Where one turn sends some rows of the set: a few examples, then the rows asked
susuv: [-40 -17  38 -23  25 -19  25 -22  56   6  -6 -20 -16 -15  34]
siz: [ -9  31 -11  20 -10  15 -46 -33  65  13  11  23 -13   2  -4]
Vigez: [-15 -17 -12   2  37 -35  17 -45  43  25   1 -38   8  17 -29]
fofuf: [ 36 -13 -14 -18  -5  18  -3 -13  44  11  35  48 -11   8  13]
mutam: [ 39  -7  -7 -20  -3  22  -2  -8  47   6  28  47  -4  12   2]
mes: [ -7   8 -16  12 -12 -58 -41  24   3  10  -2  -4  15 -35  -1]
Pivaz: [-37 -24  39 -19  25 -22  29 -15  53   8  -7 -27 -15 -18  31]
Fov: [ 22 -52 -15  -9  14 -24 -26  26  -8 -10  24 -27   0 -19   8]
runo: [ 40 -10 -11 -17 -11  20 -13  -7  36  15  29  49 -10  12   6]
gis: [ -9  10 -14  12  -5 -55 -39  32   4  10   5   7  15 -24   0]
Zar: [-10   9 -26   5 -12 -50 -46  20  -2   9   0   1  14 -31  -5]
numo: [-44 -13  29 -12  27 -12  27 -13  53  10  -5 -31 -10 -22  36]
Nup: [ 36 -52 -13  -5  10 -31 -13  29  -5  -1  25 -23   4 -18   4]
Dom: [ 33 -57 -14  -8   6 -19 -24  24  -5  -5  23 -16   0 -27   8]
rimeg: [ 15 -10  27  12 -55 -16  22 -49  11  -1 -20 -32  -5   3 -30]
Vud: [  9 -19  22  10 -55 -20  20 -41   6   0 -18 -41  -6   9 -32]
ririv: [  5 -24  36  15 -43  12 -14 -19  27 -21  -3 -30 -39 -36  35]
vad: [  5 -14  37  22 -47   5 -15 -29  40 -23   0 -36 -32 -37  27]
rok: [-40 -15  31 -19  33 -17  22  -9  52  13  -6 -22 -18 -19  38]
pofik: [ 10 -13  25  14 -55 -17  26 -41  11  -1 -21 -40   2   3 -27]
beda: [-37 -19  33 -20  22 -18  20 -24  66  10  -7 -21 -13 -19  41]
soked: [ 17  -6  25  14 -57 -11  19 -47  12  -4  -9 -36   5   4 -32]
giso: [-10   8 -26   3  -9 -51 -44  29   9   8   9   4  19 -28  -2]
Kol: [ 39  -9 -11 -23 -10  26  -8  -7  42   4  25  46  -2  10   0]
keze: [-15 -30  -7  -1  43 -25  20 -38  33  26  -2 -42  -2  21 -21]
zameg: [ 13 -19  35  25 -49   1 -22 -27  26 -19  -5 -37 -35 -34  27]
zoke: [ -2  36 -13  28  -7  -1 -43 -28  67  18   3  20 -21  -8   0]
Fotu: [  6  25 -14  32  -8   8 -39 -36  70  18  12  20 -16   2  -8]
Zufo: [ 48 -11  -6 -20 -10  27  -8  -2  44   8  25  40  -9  12   4]
zimeg: [  7  -9  32   7 -52 -15  21 -44   7  -2 -13 -48  -2   7 -24]
vofo: [-42 -20  29 -21  27 -22  27 -17  54   4  -7 -21 -11 -17  39]
nugib: [-21 -29 -14  -4  44 -24  18 -39  48  21   5 -37  -1  17 -21]
zufol: [ -5   8 -18  11 -15 -51 -43  33   8   4   5   7  15 -27   2]
nubeg: [ 10 -24  30  19 -56   7 -12 -25  34 -22  -3 -36 -20 -35  34]
Dev: [ 35 -11 -12 -23  -2  19 -13  -7  42  12  25  50  -3  15   0]
gir: [-38 -18  35 -16  22 -14  32 -20  61  15  -7 -28 -14 -20  31]
Tus: [-19   9 -14  11  -4 -51 -46  29   8  10   9   1  20 -23  -5]
Vosa: [ 31 -14 -10 -23  -6  27  -2 -16  44   7  31  45 -10  18   6]
Fogu: [-23 -21  -6  -7  43 -34  15 -40  39  28  -1 -32 -11  20 -26]
Fumid: [ -4  31 -23  25  -4   0 -42 -33  63  14  13  21 -15   9  -6]
seka: [ 19  -6  33   9 -48 -10  22 -48   8   0  -8 -42  -6   3 -30]
Vakob: [-11  11 -12  12  -9 -49 -43  30  -2   4   0   2  18 -27  -3]
saze: [ 28 -59 -16 -12   8 -17 -15  18 -10 -10  31 -19   8 -11   2]
kaz: [  7  -6  29  12 -54 -11  21 -47  17  -2 -21 -40   0   8 -25]

Fotu -> zameg
ririv -> saze
Now find these:
beda -> Zufo
pofik -> gis
rok -> Vosa
runo -> zimeg
Dom -> keze
fofuf -> seka
Fogu -> siz
zufol -> Pivaz
mutam -> rimeg

